In the rows, zero is written as 128.
First come named moves, each a turn or a mirror, each shown by rows before and after it. For each pair of rows after them, which moves, in which order, take the first row to the second? The first pair is done for you.
move V:
[106 172 133 121 142 104  65 126 131 151 126 110 132 142 102 130 114 121
 122] -> [137 151 144 130  97  95  88 129 142 113 158 129 125  91 129 100 102 135
 138]
[ 75 137 117 133 169 145 129 127 125 146  85 125 119 170 111 140 125 132
 111] -> [124  99 143 148  93 133 164 135 146  96 135 148 114  89 157  89 108 147
 134]
[150 115 151 138 151 135 137 117 157 146 174 143 128 110 143 110 100 142
 150] -> [127 130 139 132 188 145 119 111 147 169 152 133 132 149 123 135 108 137
 140]
[119 138 121 126 169 127 113 129 132 157 102 128 138 150 124 120 135 121
 116] -> [150 116 143 132 118 119 136 130 141 127 133 140 137 104 150  88 125 134
 133]
move K:
[134 125 144 129 135 129 108 135 131 130 128 139 125 127 126 131 129 112
 123] -> [137 121 143 129 133 133 120 137 130 124 128 147 127 118 133 128 124 118
 129]
[135 123 136 132 136 126 137 143 119 129 132 143 123 137 147 120 128 135
 138] -> [128 132 131 124 126 120 123 143 113 122 117 128 126 143 138 125 140 124
 127]
[117 139 126 135 115 127 112 141 129 127 114 114 146 118 126 129 147 132
 126] -> [123 132 138 154 136 139 113 129 141 147 134 125 142 119 128 127 131 140
 140]
move S:
[108 124 122 135 158 137 120 125 131 154 132 126 137 148 119 128 118 123
 136] -> [117  97 115 138 130 141 152 142 117 120 133 143 127 124 131 122 114 135
 139]
[136 131 146 158 149 151 129 107 149 156 163 129 124 123 145 124 103 130
 136] -> [141 116 141 159 136 154 149 113 141 139 161 139 122 110 151 118 102 135
 140]
[130 167 126 138 142 124  99  92 153 144 111 118 147 163 119 139 145 129
 116] -> [119 122 106 147 161 158 157 103 128 128 101 155 141 160 123 144 129 153
 128]
move B:
[119 139  90 107 103  95  82 141  99 124 131 145 108 198  91 165 172 100
 124] -> [147  89  96 118  61 103 134 152  97  82 158 176  97 145 124 135 160 122
 146]
[137  94 120 105 145 139 144 125 154 144 149 152 140 115 154 101 117 128
  93] -> [130 120 125 105 157 134 112 116 160 161 139 137 147 134 144 110 123 118
  88]
[120  77 100  98 151 163 166 140  81 132 130 165 128 124 110 132 147 121
 122] -> [160 116 152 107 113 110 103 109 142 144 185 132 140  79 135  96 139  96
 130]
Pairs:
Between the rows of a pair lie two moves.
[119 136 106 123 128 152 132 193 136 159  94 137 140 148 150 151 138 113
 108] -> [144 152 137 130 109 128 103 179 173 168 126 120 145 123 163 131 129 103
 117] => B, S
[103 182 153 125 113  96  83 121 127 121 115  76 117 118 102 112 122 116
 109] -> [ 91 120 120 128 110 136 169 153  82  79  90 121 104 111 109 114 113 142
 114] => B, V
[131 120 134 105 166 138 128 136 111 164 132 128 129 164 105 151 123 130
 106] -> [143 139 152 106 154 112 104 130 130 170 144 112 138 151 106 143 129 122
 106] => V, B
[155 163 124  96  88 129 120 133 117  95 122 117 130 136 117 136 151  92
 134] -> [142 168 115  95 118 140 118 132 113 112 111 114 126 160 107 150 150  92
 133] => B, S
[194 145 167 110 137 161 140 115 153 117 187 145 146  95 175  95 118 113
 189] -> [153 113 120  99 179 205 192 142  97 110 136 175 136 138 156 131 122 131
 178] => V, S
[136 119 103 117 133 166 174 155 133 139 119 133 125 138 134 149 124 146
 137] -> [142 164 112 102 104 129 115 144 150 139 112  88 131 138 127 151 146 117
 120] => S, B
[128 180 123 101  73  96  47 130 116 116 113  88 156 142 139 123 183  89
 120] -> [134 148 161 151 178 136  70 101 157 190 187 139 152 143 145 116 119 112
 173] => K, V
[179  86 150 121 104  93  92 145 148 114 141 129  99  44 136 104 143 131
 173] -> [143  48 109 117 128 131 144 169 104  96 106 157  89  71 124 124 142 152
 169] => B, B
[132 152 155 167 213 169 139 116 108 124 129 130 151 165 153 187 157 148
 100] -> [173 175 190 166 142 123  96 103 145 102 160  99 152 115 176 150 168 130
 103] => S, B
[157 154 144 122  61  91  77 112 156 119 136  97 160 107 132 105 136 108
 111] -> [158 102 130 125  45 119 143 136 127  79 134 138 147  89 147  98 125 131
 126] => B, B
[121  91 128 158 121 153 141 142 109 143 137 161 117  68 151 123 107 145
 137] -> [127 141 152 155 120 118  76 119 142 173 152 123 130  78 146 121 115 124
 129] => B, V
[131 120 125  99  67 133 164 136 113  93 148 148 124  95 139  98 123 143
 127] -> [136 115 134 107  74 137 168 129 120 100 160 154 127  93 145  97 117 145
 133] => V, B
[152  90 125 141 116 154 174 135 114 109 138 162 129 127 136 114 108 117
 155] -> [147 101 113 126  85 139 165 141 103  86 119 147 130 129 132 116 128 110
 139] => V, S
[107  97 101 130 137 157 163 130 108 120 129 140 139 133 127 149 122 142
 117] -> [116 144 114 110 101 117  97 115 130 120 127  96 149 130 128 147 145 115
  97] => S, B
[164 162 169 136  47  75  72 109 160 118 156  80 132  79 152 100 143  93
 116] -> [128 148 172 172 195 138  89  90 170 216 174 118 133 136 128 133  98 110
 147] => K, S
[117 129  58 116 126 131 174 149  61  61 103 141 138 143  88 108 156 160
 131] -> [133 202 121 137 188  94  71  93 141 158 158 102 155 157  76 104 133 131
 146] => B, S
[ 93 110  99 129 167 150 139 136  86 123 111 172 142 131 145 170  98 132
 118] -> [142 114 136 138 100 114 124 122 125 100 157 159 142  68 178 128  94 124
 130] => K, B
[134  52 105  98 145 189 173 147  99 120  91 154 134 171 100 116 140 166
  87] -> [184  97 142  85  45 122 110 133 142  87 118 106 139 114 126  79 160 135
  75] => V, S
[127 151 130 118  73 132 104 136 144 117 137 133 119 122 136 121 157 140
 123] -> [ 98 147 114 121 132 158 113 138 123 143 119 144 119 157 113 147 151 146
 122] => V, S
[125 134 123 135 147 121  92 108 170 183 162 116 173 141 138 129 109 132
 137] -> [128 103 122 142 151 143 132 119 162 174 168 141 164 132 148 123  96 147
 148] => V, S
[134 141 164 111 135 137  83 122 158 150 156 106 152 131  95 113 120 105
 115] -> [132 125 142  94  78 133 109 149 127  94 125 109 148 118 100 108 139 108
  97] => K, K
[140 143 120  97 111 141 147 164 103 103  81 130 107 128 119 156 134 121
 106] -> [147 179 154 107 145 124  94 132 147 156 112 112 113 131 116 154 124 105
 113] => B, S
[163  49 140 106 151 150 155 110 111 167 191 161 141  75 144  89 143 136
 128] -> [159  53 140 109 165 151 149 106 113 177 193 159 139  80 139  88 139 130
 128] => V, B
[133 135 113  88  35 100 127 163  88  73  83  84 117 122 124 126 166 107
 105] -> [144 125 116  94  29 100 140 163  93  66  94  96 117 108 131 117 162 112
 113] => V, B
[127 126 109 157 210 165 181 125 135 151 104 147 123 163 132 125  86 134
 173] -> [151 204 134 137 144  93  84 103 171 145 108  76 145 153 133 109 120  91
 147] => S, B
[132 152 165 132 141 123  81 113 170 156 161 112 126 137 122 117 116 104
 129] -> [129  98 124 112  76 139 159 155 112  73 129 140 110 112 134 112 125 126
 125] => B, S
[137 110 139 140 147 132 140 117 138 138 163 140 118 122 141 124 107 135
 155] -> [114 129 103 115 125 123 130 140 102 109 102 117 123 147 122 148 143 122
 118] => K, V
[108 182 148 118 157 145 103 113 126 139 119 116 163 149 163 138 121 121
 122] -> [127 176 169 125 127 134 108 109 143 122 144 123 161 117 182 116 111 123
 133] => B, B
[137 117 129 113  83 131 124 136 156 126 134 127 144  79 146 107 132  79
 108] -> [100 104 100 114 144 166 146 142 122 153 100 141 139 132 115 141 135  87
 103] => V, S
[148 135 143 136 203 140 116 122 128 171 110 123 139 138 133  99 101 127
 166] -> [163 151 153 134 174 115  95 121 141 162 122 103 145 124 142  89 105 116
 165] => S, B
[ 95 123  93 131 165 140 132 147  80 123  75 149 103 135 110 120 117 151
 119] -> [134 160 151 149 154 100  74 110 148 160 132 125 112 101 128  91 102 133
 133] => B, S
[126 143 113 122  69 111  92 146 117 115 110  94 126 123 145 143 170  73
  98] -> [139 128 118 124  54 110 105 152 118 102 124 105 123 107 158 133 167  80
 104] => B, B
[179  85 109 142 161 151 144 133 132 139 116 119 161 145 148 111 109 138
 106] -> [191 102 113 134 117 126 116 132 138 120 118  94 166 130 150 100 125 122
  96] => K, B
[114 126 125 124  84 132 120 101 159 142 121 131 144 101 150  90 156 114
 126] -> [118 123 130 133  93 138 124  96 164 148 129 140 146 100 154  87 149 120
 127] => K, K
[156 130 155 149 131 116 109  86 189 149 161 109 123 108 150 115 127 136
 143] -> [132  79 101 126 113 152 188 131 115  94 101 136 109 117 141 136 147 157
 126] => B, S
[167 132 174 131  74  84 113 101 132 107 150 111 145 129 128  90 125  74
 103] -> [128 104 152 151 190 147 150  98 113 170 142 150 136 192 103 124  99  94
 120] => B, K
[100 125 112  98 168 148 190 136 112  74  89 150  89 107 136 144 187 135
 105] -> [ 94 172 123  93 190 129 129 118 131 112  86 118 102 140 120 158 199 115
  92] => B, B
[110 151 116 120 125 134 150 140  89  94  66 118 123 115 118 158 134 133
  97] -> [128 182 143 115 106 103 106 122 119 103  85  91 130 104 122 147 139 118
  95] => V, S
[103 146 107 119 144 117 125 124 112 134  94 109 150 153 114 143 132 121
 104] -> [ 98 126 100 118 151 129 144 132 104 131  93 121 145 154 114 144 126 130
 111] => B, V
[101 136 111 117 114 116  88 122 115 107 110 125 121 122 110 133 162 112
 111] -> [114 139 121 119  99 111  84 115 129 101 123 121 121 106 123 124 158 111
 115] => B, B
[153 137 120 153 157 129 147 102 114 140 163 162 140 162  94 109 120 139
 129] -> [146 158 108 137 139 116 122 106 101 130 134 135 148 177  83 122 147 127
 104] => K, K
[ 95 134 108 129 134 167 167 156  77 101  65 159 120 161  96 181 152 132
 110] -> [146 182 160 127  47  91  91 128 136  86 114 110 132 101 125 138 162 101
 104] => V, S
[110 147 154 135 180 148 121 104 149 191 165 132 122 143 137 115 106 137
 149] -> [101 112  96  99 102 156 176 154  78  93  95 130 112 135 137 121 146 145
 118] => B, K
[121  99 113 128 142 159 136 152  96 125  95 133 119 128 132 132 131 136
  98] -> [124 102 125 140 172 164 131 142 109 153 116 140 120 134 134 130 117 142
 112] => K, K
[ 94  81 124 147 204 142 161 140  95 158 103 149 122 157 150 182 104 150
 135] -> [ 85 111 117 133 190 125 124 141  94 158  76 120 124 179 134 195 125 135
 116] => K, K
[122 136 140 151 116 141 153 154 150 109 172 135 105  99 148 101 123 153
 109] -> [106 179 142 146 144 134 102 138 161 142 160 103 115 134 123 126 136 135
 100] => S, V
[114 113 125 139 168 147 145 131 125 149 135 140 122 143 128 139 110 142
 145] -> [120 122 108 112 104 122 138 149 107  97 102 114 120 133 129 137 142 131
 119] => V, K
[153 118 137 120  72 142 145 149 119  90 138  76 128  65 156 136 138 139
 132] -> [124 121 141 146 193 186 139 129 134 175 153  96 128 119 133 163 110 147
 146] => V, K
[137 159 143 145 170 127 107 113 148 184 142 120 132 137 115 138 128 120
 141] -> [133 157 106 115  96 110 119 147 103 114  92 101 132 131 114 140 167 114
 109] => K, K
[134 129 132  98  60  77 117 152 113  84 109 104 119 101 129 123 127 115
 112] -> [ 92 134 106  98 144 110 116 151  91 135  79 105 123 168  95 166 129 120
 105] => V, S
[113 105 118 128 150 152 152 135 106 137 119 147 122 149 118 141 126 138
 140] -> [126 113 116 108  98 132 145 147 100  98 111 130 128 131 123 133 141 129
 127] => K, S
[103 175  84  92 143 105  79 115 112 138  72  83 114 163  92 167 188 116
  90] -> [146  76  94 116  81 132 194 141 102  64 120 158  94  73 154 110 147 160
 136] => S, V
[117 172 100 111 112 105 130 146 137 132 130  76 128 140 119 144 121 149
  81] -> [122 169 104 111 100 103 135 145 143 121 137  79 130 132 126 136 122 148
  80] => B, S
[122 158 112  96 153 100 108  87 115 128 105 136 140 142 112 167 164 125
 144] -> [144 153 129 101 102  83 108  85 127 101 128 134 138 103 136 141 163 123
 150] => B, S
[147 128 109 133  83 104 122 122 114 105 150 143 114 134 116 125 132 140
 112] -> [140 123  98 127  93 114 129 128 102 103 140 147 111 144 112 133 133 142
 111] => B, B
[ 92 115  89 116 129 172 169 126  71 132  84  91 140 133 104 138 152 125
  84] -> [104  81 111 141 164 195 196 115  90 152 125 126 131 112 123 122 113 145
 116] => K, K
[160 118 134 132  79 134 117 157 120 113  71 101 136 102 159 127 145 139
 112] -> [172  99 160 157 119 152 137 141 141 145 119 126 132  87 169 120 110 152
 145] => K, K
[151 141 160 159 154 108  80  94 175 201 154 120 169 108  94 179 134 115
 161] -> [165  71 121 140  58 121 173 148 115  84 123 152 155  63 125 155 152 140
 155] => B, S
[109 100 120 136 187 159 136 123 123 143 148 158 121 126 159 177 100 154
 124] -> [128 134 149 138 165 127  85 104 162 155 174 133 130 110 165 162 102 133
 125] => V, B
[154 124 151 144  86 123 133 149 135 106 141 123 106  94 170  67 144  84
 156] -> [ 99 106 104 137 163 167 168 167  85 131  89 141  99 159 134 114 150  93
 145] => V, S
[173 131 159 163 123 135 114 104 160 153 172 171 140  91 131 108  98 142
 154] -> [159  94 130 162 139 166 162 126 123 139 147 198 132 104 130 119  95 161
 150] => B, B
[144 129 138 120 126 114  95 127 163 137 174 132 124 119 137 110 119 123
 149] -> [120  99 112 123 169 150 135 135 131 143 149 160 115 145 121 129 114 140
 148] => V, S
[124 122 121  70 145 102 120 118 121 158 119  99 103 167  94 167 160 109
 101] -> [171  90 153  88  95  93 149 115 143 123 177 123 100  98 133 120 133 120
 131] => S, B
[139 172 132 143 132  89 123 128 163 165 116 123 146 165 137 118 130 126
 167] -> [118 151 102 140 144 114 156 148 137 153  88 139 141 184 125 136 135 136
 156] => V, B
[111 172 120  93 153  98  32 107 116 186 121  71 154 184 128 143 136 104
 110] -> [155 122 117  82  23  81  94 141 101  72 130  96 135  94 174  95 139 120
 110] => B, S
[118 114  86  96  85 125 146 163  86  71  63 118 118 130 115 137 162 133
  99] -> [120 168 106  96 112  95  72 135 119 117  72  77 129 150 104 142 170 112
  91] => B, V
[102 145 126 109 170 117 116 127 131 153 116 108 124 160 115 143 136 125
 116] -> [ 98 110 114 115 174 139 158 142 114 138 114 134 119 152 124 141 131 144
 123] => B, V
[145 131 150 128 103 130 121  89 154 114 130 107 141  74 147 103 104 139
 145] -> [103 147 109 103 133 144 117 109 111 117  71  92 141 132 110 143 129 131
 117] => K, B
[114 166 117 100 118 106 114 114 104 118  79  88 130 144 129 138 156 112
 112] -> [141 130 162 145 167 124 139  85 150 161 156 131 127 111 157 109  99 132
 158] => K, V
[118 145 129 108 114 103  83 137 140 130 110 104 126 135 132 121 123 120
 103] -> [131 127 153 128 127 112  92 124 161 144 148 122 126 115 146 103 101 132
 125] => V, K
[134 143 130 116 117 111 105 121 135 130 129 113 133 131 128 127 138 110
 115] -> [146 110 133 128 115 128 141 124 133 123 146 141 129 111 143 116 117 124
 131] => S, V
[138 161 161 127  80  91  97 137 140 110 163  86 132 121 157  92 126  98
  97] -> [ 92 128 104 110 111 135 151 170  73  91  97 109 125 165 134 131 141 114
  79] => B, S
[130 140 119 101 123 117 100 130 131 128 123 108 132 139 121 115 137 110
 122] -> [117 129 108 101 126 127 122 137 113 118 108 121 127 146 119 119 137 117
 116] => V, B
[125 172 168 159  99 102 140  75 152 146 162 125 136 125 139  97 123 130
 166] -> [ 92 146 141 161 157 145 180  89 122 168 131 151 131 163 119 123 115 147
 168] => S, B
[116 138 106 124 141 142 127 129  99 135 100 123 130 163 109 147 134 125
 120] -> [148 107 132 144 126 149 161 125 123 124 148 153 127 118 136 117 104 141
 154] => K, V
[156 159 157 106 104  83 109 132 148 136 146  89 106 119 133 107 108 151
 129] -> [116 156 120  98 160 114 123 140 115 154 100  98 106 174 100 141 117 151
 118] => K, B
[175 139 111 123 145 126 152  96 159 154 138 146 147 111 110  99 132 128
 133] -> [162 124  97 118 160 143 168 108 143 153 123 153 142 123 105 112 135 133
 129] => V, B
[102 186 105 111 188 183 154 134 129 163 116 125  83 151 114 147 123 172
 127] -> [103 169  89 100 146 182 181 155 102 117  97 130  76 137 124 136 135 178
 120] => S, V
[107 167 116 110 126 124  70 131 132 143  96  93 131 116 100 149 135 115
 118] -> [134 110 143 143 129 150 138 130 151 137 157 146 123  63 135 120  89 143
 162] => K, S
[144 119  99 116 115 148 123 146  55 129  72 155 160 165 102 178 153 149
 101] -> [182 163 162 133 110 105  47 102 129 176 137 126 172 134 121 148 137 127
 120] => B, S
[146  82 120 148 183 182 164 122 118 179 142 161  97 136 136 139 100 128
 143] -> [155 133 103  94  59 118 112 141  96 102  88  97 109 120 131 139 168  95
  92] => K, S
[119 129 122 138 173 177 137 157 132 145  75 115 113 137 132 168 136 112
 106] -> [151 107 132 138 107 161 163 166 131  96  91 124 106  84 158 135 133 117
 108] => K, S
[135 162 149 125 112  94  85 118 145 140 170 117 153 116 139 120 127 125
 121] -> [117 109 129 136 157 143 151 131 118 142 173 165 140 125 138 128 101 155
 140] => S, B
[119 178 143 118 123  92  57 118 141 133 116  83 138 151 112 138 151  99
 115] -> [ 88 144 100 106 145 129 118 148  86 106  68 115 130 172 100 159 156 118
 110] => V, B
[180 142 168 139 118  82 111 113 198 107 153 149 140 142 129 128  86 137
 109] -> [139 100 120 131 158 134 179 140 144  94 105 186 127 173 109 158  88 160
 105] => V, B
[144  87 128 177 172 176 192 159 134 162 147 176 119 125 152 120  87 141
 163] -> [120 117 116 164 209 177 161 155 133 189 120 156 124 169 123 149 101 128
 145] => B, B
[153 108 103 110  95 101 137 124 129  91 148 146 155  79 144 104 107 127
 137] -> [139 109 115 130 167 123 134 105 144 146 164 159 157 107 135 114  86 134
 156] => B, K
[128 174 132  99 108 131 100 102  92 140  89 133 129 172 117 173 156 144
  94] -> [156 186 162 110  78 106  82  88 121 137 123 125 128 137 135 148 147 142
 104] => B, B
[151 166 199 118 129  92 103  99 147 118 145  96 160  92 119 115 103  83
  85] -> [114 168 173 118 195 122 112 107 122 157 115 109 163 142  90 150  95  86
  83] => K, V
[118 135 125 133 159 137 124 140 129 139 119 113 134 166 126 144 147 140
 122] -> [135 148 147 139 140 122 101 126 156 140 136 100 136 147 135 132 145 139
 123] => B, B
[ 94 143 107 123 144 139 110 130  91 142  70 130 140 172 102 144 158 123
 107] -> [124 100 105 128  87 139 161 145  82  84  88 157 131 123 134 114 148 138
 115] => S, V
[103 112  96 112 117 150 132 151  95 128  95 138 122 155 118 136 134 133
 122] -> [127 134 125 107  68 114 102 140 118 111 118 115 125 119 134 112 141 115
 121] => S, B
[117 155 114 113 105 104  99 141 122 121 103  97 128 139 115 148 152 108
 104] -> [107 112 118 142 181 152 145 133 125 161 137 145 118 145 118 147 111 132
 136] => S, K
[162 157 165 141 114  70 124 153 160 113 160  85 149 121 127  76 111 147
 144] -> [154 143 168 155 158  91 142 147 161 138 175 103 148 129 126  82  94 155
 156] => S, V
[124 118 131 135 145 130 149 106 120 133 130 149 145  99 121 117 116 115
 135] -> [119 139 120 119 123 110 124 109 115 124 107 127 150 110 112 126 137 104
 119] => K, S
[141 131 129  93 116 129 104 102 121 118  92 104 121  63 128 111 144 125
 144] -> [121 128 107  94 148 145 114 112  99 129  71 105 120  95 113 132 149 128
 134] => B, S
